Families of rows that turns and mirrors carry onto each other, the same ones carrying the whole set onto itself: the rest of each named row's family, in list order
10 families of 4 rows
K_867: [-21 -16 -12   2  12 -16   6   7   9  -2  15  -1  -1   0]
K_53: [-12  -1 -16   8  12   0  -9   4  -7  11  19   4   2   9]
K_261: [-18 -17 -10   2  13 -17   6  12   6   0  20  -3   2   8]
K_786: [-20 -13  -5   2  15 -12  14  12   9   1  17  -4  -1   7]
K_598: [-16   8   5   6  23  -7  -5  29   1   1  16 -19  -2   1]
K_395: [-10  -7  -6  11   1 -11   1  29 -12  -7   9  -2 -13  -1]
K_587: [ -5  -3  -8  11  -3  -4  -5  25 -13  -2   6  -6 -13  -5]
K_775: [ -9  -4  -5  18   0 -13  -4  28 -11  -6   3  -7  -5   2]
K_691: [-13   0 -10  22  -2 -11  -5  22 -11  -2   3  -7  -9  -1]
K_181: [-11   2 -16  14   8   7  -7  10  -7  15  20   2   6  -1]
K_719: [-10  -4  -6  17  -1 -12   0  26 -14  -3   7  -8 -10  -1]
K_644: [-19 -17  -8   2  11 -20   6  13   9  -3  19  -6  -2   5]
K_663: [-13   5 -17  13  12   4 -13  12  -3   8  19   3   7   1]
K_321: [-10  -1   3  -2  21  -7  -5  25   7   8  13 -21   3   4]
K_904: [ -9  -2  -9  18  -2  -9   1  27 -14  -6   5  -4  -7  -3]
K_770: [-11   2 -14   8  11   5 -10   7  -7  13  19   2  -3   2]
K_110: [-15   7   4   2  22  -5  -5  25   3   7  17 -22   0   4]
K_242: [-20 -16  -9   4  10 -16   9  10   8  -1  19  -2  -3   5]
K_9: [-10   2   3   4  23  -5  -5  23   8   6  14 -24   0   2]
K_27: [-19 -12  -4   7  18 -21   6   9  10  -1  18  -4  -2   4]
K_306: [-22 -17 -10   3   5 -17  11  16   4   0  17  -5  -1   6]
K_363: [ -9  -5  -8  17  -2  -8  -5  27 -17   1  12  -7 -12  -2]
K_626: [-20 -21  -7   8  10 -15   5  10   9   2  18  -4   0  -2]
K_532: [-21 -17  -6   4  15 -13  11  15   6   2  22  -7   4   8]
K_815: [-14  -1 -15  11   8  10  -8  16 -10  12  17   1   5  -2]
K_456: [-23 -12 -12   7   8 -15   2   3   9   0  20  -2  -4   1]
K_842: [ -6   1  -3  21   6 -15   0  26 -12  -6   4  -8  -7   3]
K_958: [-13   6   5   7  22  -6  -6  25   0   7  12 -23   3   3]
K_180: [-13   8  -3   3  21 -10  -7  21   7   5  12 -24   4   0]
K_492: [-12  -1 -17   4   9   6  -8  11  -2  16  18   4   5   0]
K_986: [-16  12   5   4  20  -3  -3  20   3   9  14 -19  -1   4]
K_250: [-15   4 -15  11  15   4 -12   9  -9  16  22  -4   0   6]
K_642: [-15   1 -15   8  12   8 -10   7  -4  14  19   1   2   0]
K_562: [-12   0  -6  14  -3  -8  -2  29 -11  -6   6  -7  -9  -6]
K_693: [-16   1 -19   7   9   0  -7   5 -10  16  19   0   3   6]
K_522: [-20   9   5   8  16  -8  -2  24   1   2  12 -25  -1  -2]
K_823: [-6 -8 -6 17  1 -8 -1 27 -7 -3 -1 -6 -8  0]
K_939: [-13   2   0   6  22  -5  -5  31   0   6  12 -24   2   0]
K_376: [-17   5   5   9  22  -6   0  25   2   7  15 -23   4   4]
K_30: [-15   4 -17   8  11   6  -9   9  -8  15  17   0   4   3]

Same family as K_823: K_663, K_626, K_180
Same family as K_644: K_904, K_958, K_642
Same family as K_842: K_321, K_815, K_456
Same family as K_775: K_867, K_181, K_9
Same family as K_598: K_786, K_363, K_693
Same family as K_492: K_691, K_27, K_939
Same family as K_587: K_53, K_532, K_522

Families of rows that turns and mirrors carry onto each other, the same ones carrying the whole set onto itself: the rest of each named row's family, in list order
4 families of 8 rows
K_191: [  0  -8  -3 -18 -12  -1 -15  -2  -9  -4   5 -11  -9  -6  -9   3   8   2
   0   2   2  -3   0   5   3  16   0   6  -1   2  23  -1   8  -6 -11   6
  20 -17  20   4   5 -19   8   8   3   8]
K_771: [  4 -13  -2  -4   5   8 -15   3  23  -1  16  -2  -5   2   1  11 -11  -3
  -5   9  -2 -14   6  15 -18  16   3   4 -11   7  11   0   0  22 -17  10
  11 -16  13 -12 -10  -9   2   3  15   7]
K_44: [  7 -17  -8   5  15   4 -14  15  -1  -8   4  -8   5  -2  -5   9 -15  -3
   2   3  -9  -5  -3   1  -6   3  11  -6 -21  13   1  -4   3  30  -6  10
   4   3 -12   5  -8  -4  -2   6  -3   3]
K_889: [  3  -8  -7  -5  -7   7 -14   2  -6  -3   6 -12  -8   1  13   0   7  -4
 -15  -4  -8 -15  -9  -1  -1  11  -2  -9 -18  14  -1  -1   9  12 -14  -5
   8 -10  12  -4  -3  -3  12   1  -5   8]
K_829: [  7  -4  -5  -2  -3  -9 -19   9 -21 -12   1 -18  -2   0  -6   5   5   0
   0   6   0  -3   0  -6  15   7   1   4   1  -2   4   5   0  14   0   6
   7   2  -9  10  -1 -15  -9  15  -8   0]
K_879: [  9 -12 -16   3   9   6 -12  16  -7 -13   6  -8   9  -6   2   4 -17  -4
  -4   5  -6  -3 -10   5 -16  11   4   2 -21  16  -6   0  -1  18 -10   8
  -5  -8  -5   7  -6  -6   1   4  -7   1]
K_282: [  6 -14  -4   9  15  -3 -11  12   3 -10  12 -10   9   8   7   9 -10  -7
   2   7  -2  -9   2   6 -11   6   5   8 -21   7  -7   2  -2  31   1   7
  -5  -4 -13  -1  -7  -6 -10   0   6   2]
K_819: [ 10 -14  -1   2   5   4 -12   1  16 -11  16   2  -1   8   1   3  -8   0
   2   5 -11 -14   7   7 -20  15   5   8 -14  14  14  -7   1  14  -7   2
   9 -21  14   0  -9 -10  -2   3  25  10]
K_608: [  1   8  -6  -1   5  -5 -10  14 -25 -16   1 -14   2  -5  -4  12   1   6
   4   7   2  -9  -7  -3   9  16   8   9  -6   7   7   4   4   9  -3   2
   2   1  -9   7   0 -18  -8  10  -5   9]
K_936: [ -5 -16   1  -9  -1   7 -33  10  -4   4   7 -18   4  11   5  -4  -3  -9
   5  -1  14   2  -5   4  -1  15   5   7 -14  -6  13  -7   2  27  -8  13
  -3  -4   7  -7  -6 -12   3   1   0  17]
K_92: [  2 -22 -15   2  11   6 -16  12   1 -13   8 -17   5   0   3  10 -22   2
   1   6  -2  -6  -1   4 -12   7   6   5 -19   7  -8   1   6  25  -9  11
   3  -4 -17  -1  -3  -8  -4   3  -1   4]
K_615: [ -3  -9  10 -10  -6  -7 -16  -3   1   1  11 -11  -7   7  -4   6  14   0
   8   4   5 -10  11   7  10   9   0  12   0  -6  21   2   7   8   0   4
  20 -14  14  -5   5 -19  -4   5  16   9]
K_755: [ -1 -18   0  -7   5   6  -9   1  16  -4  15  -2   0   2   5   7  -8  -8
   1   4   1 -10   1  18 -22  16   6   8 -24  12  14  -5   6  11  -9   6
   8 -22  15  -9  -3  -9   7  -6  16  10]
K_77: [  4 -29   0  -7  -2   2 -17  -3  19   2  16  -6  -2   6   2   0  -4 -12
  -2   3  -2  -3   8  14 -17   5  -3   4 -16   3   9  -3   3  16  -7  11
  13 -23  16  -5  -2  -7   5  -2  13   2]
K_766: [  5 -21   0  -7  -4   1 -25  10  -8  -1  13 -24  11   9   3   5  -6 -12
   3  -8  17  -4   2  11   4  14   0   8  -8  -8  15  -6   7  27  -2  11
   0 -10   9   0  -7 -13  -3   0   4  18]
K_23: [  0 -17   4  -5  10  -3 -21   7   1 -12  10  -2   4  -4 -11  13  -9  -2
  16  13  11  -1   7  13  -1  11  11  14  -1  -1  21   2  -6  17   5  15
   6 -10  -7   3  -3 -22 -14   9  13  -1]
K_610: [  0  -8  -5  -3   1  -6 -10  10   1 -11  15  -4   0  -8 -11  11  -2  -7
  19  19   8  -6  14  14   1  19  12  18 -11   1  14  -7  -5  17   2  15
   5 -17   4   4   1 -17  -1   8  12 -12]
K_997: [  2 -14  -7 -10  -1   1 -26   6  -8  -8  13 -15   6   9  -5  -3  -2  -9
  -1  -7  14   0   2   4   1   5   6  21  -5  -5  15  -2   7  30   0   7
  -7  -7  14   3  -9 -19   2   7  -3  13]
K_411: [  2  -7  -5  -7   0  -6 -20  10   1 -17  17  -2   3  -4 -12  11  -8  -3
  19  10   2 -12  10  13  -7  13   6  15 -14  -5  19   2  -8  20   4   8
   9 -10  -3   3  -2 -27 -14   4  14  -4]
K_193: [  6 -13  -2  -6   3   2 -17   1  -7  -4   1 -17   0  10   9   0  -1   0
 -17  -9  -8  -6 -12  -3  -9   3  -7  -5 -12   9   1   7  12   8 -12  -1
  10  -5   4  -2  -3  -7  -2   0  -4  22]
K_849: [  0  -1  -6  -3   7  -4  -3   0   2 -15   4   3 -14  -7  -5   8   2   6
  -3  19 -15  -9  -1   0 -11   9   6   3 -15  17   3   5  -1  -2  -7   2
  15 -11  -4   1   3 -11   0   9   4  -8]
K_976: [  1 -14  -8 -12  -2   6 -29  15  -5   8  11 -17   2  10   1  -1 -10  -6
   0  -6   4  -7   4  11  -8  19   2   7  -9   0  10  -3   8  30  -2  16
   5 -13   8  -1  -5 -19  -5  -8   1  22]
K_734: [  6 -16  -7  -5   9  -6 -20  12  -1 -17  11   1   2  -1 -18   2  -8   9
  13  18  -2   1   5  13   0   7   4  13 -13 -10  16   2  -1  24   2  12
   2  -7  -5   4  -1 -20  -6   1   9  -3]
K_362: [  4  -7   1   2   3  -5   0   4   1  -7   3  -5  -6  -7   4  14  -1   4
   3  16 -14 -12   0   7  -8  17   0  -7 -17  14   1   2   0  -5 -10   6
  23 -14  -6  -1   7  -5  -5   1  12  -3]
K_324: [  4 -15  -1  -3   3   2  -8  -1  -6   1   0 -17  -5   6  11   2   5  -4
 -18  -1   0  -1  -8  -2   0  10   0  -4  -9  15  -2  -3  15   6 -14   5
   6 -11   9  -2  -2   2  11   5  -6  14]
K_204: [  3  -1   9 -12  -8  -9 -12  -2  -6  -4   8  -3  -7   2  -5   3  19  -9
   0   4   4  -6   2   7   5  15   1   6  -3   2  26  -2   0   1   0   2
  13 -15  23   2  -1 -17   2   5   9   5]
K_133: [ -5  -7  -4 -10  -2  -6 -16  11 -22  -2   1 -21   3  -7  -3   6   5  -4
   1   4   9   1  -6   4  14   6   0   5  -7  -3   2   9   7  12  -4  11
   6  -1  -5   2   8 -14  -1   6 -15   0]
K_434: [  0 -12   0  -4  -2  -4 -20   7 -27 -14  -1 -12   1  -5   1   2  10  -2
   6   2   6  -3  -8  -4  15   6   7   2  -8   6   9   1   3   6   7   1
   3  -4  -8  11   4 -16  -5   7  -7   1]
K_6: [  5  -7   3   4   6  -8   1  -3  -1 -20   7  -2   0  -9  -2  10   7   1
   3  15  -6  -5  -3  -1   2   2   2   7 -12  10   5   5  -1  -4  -9  -3
  10 -10   1   3   5  -6   2  17   8 -13]
K_882: [ -3  -9   6 -15 -12   0 -21  -5  -4  -6  12  -6  -8  -2   6   4  13  -3
  -1   7  12 -11   0  11   3  19  -1  12   1  -1  19   5   1  -1  -3   1
  10 -23  17  -7   3 -20   0   5  11   6]
K_438: [  9  -9  -3   0   3  -3  -1   0   0 -18   9   4  -7 -14  -4  17   1   4
  -4  11 -10 -19   3   8  -2   7   5  -1  -6  19   7   7   2   2  -2  -2
  17 -15  -2   5   0 -13  -5   9   8  -9]
K_934: [  0  -6   1  -3  -6   5  -7   0  -6   5   7 -20   0   2  17   7   6 -13
 -10  -9   0 -13  -4  -2  -7  14   0   1  -8  20   0   0   8   2 -12   1
  12 -15  14  -3   1  -4   2   9   1  12]

Same family as K_849: K_829, K_92, K_755, K_766, K_411, K_324, K_204
Same family as K_934: K_879, K_819, K_615, K_976, K_734, K_133, K_6
Same family as K_882: K_771, K_44, K_889, K_936, K_23, K_434, K_438

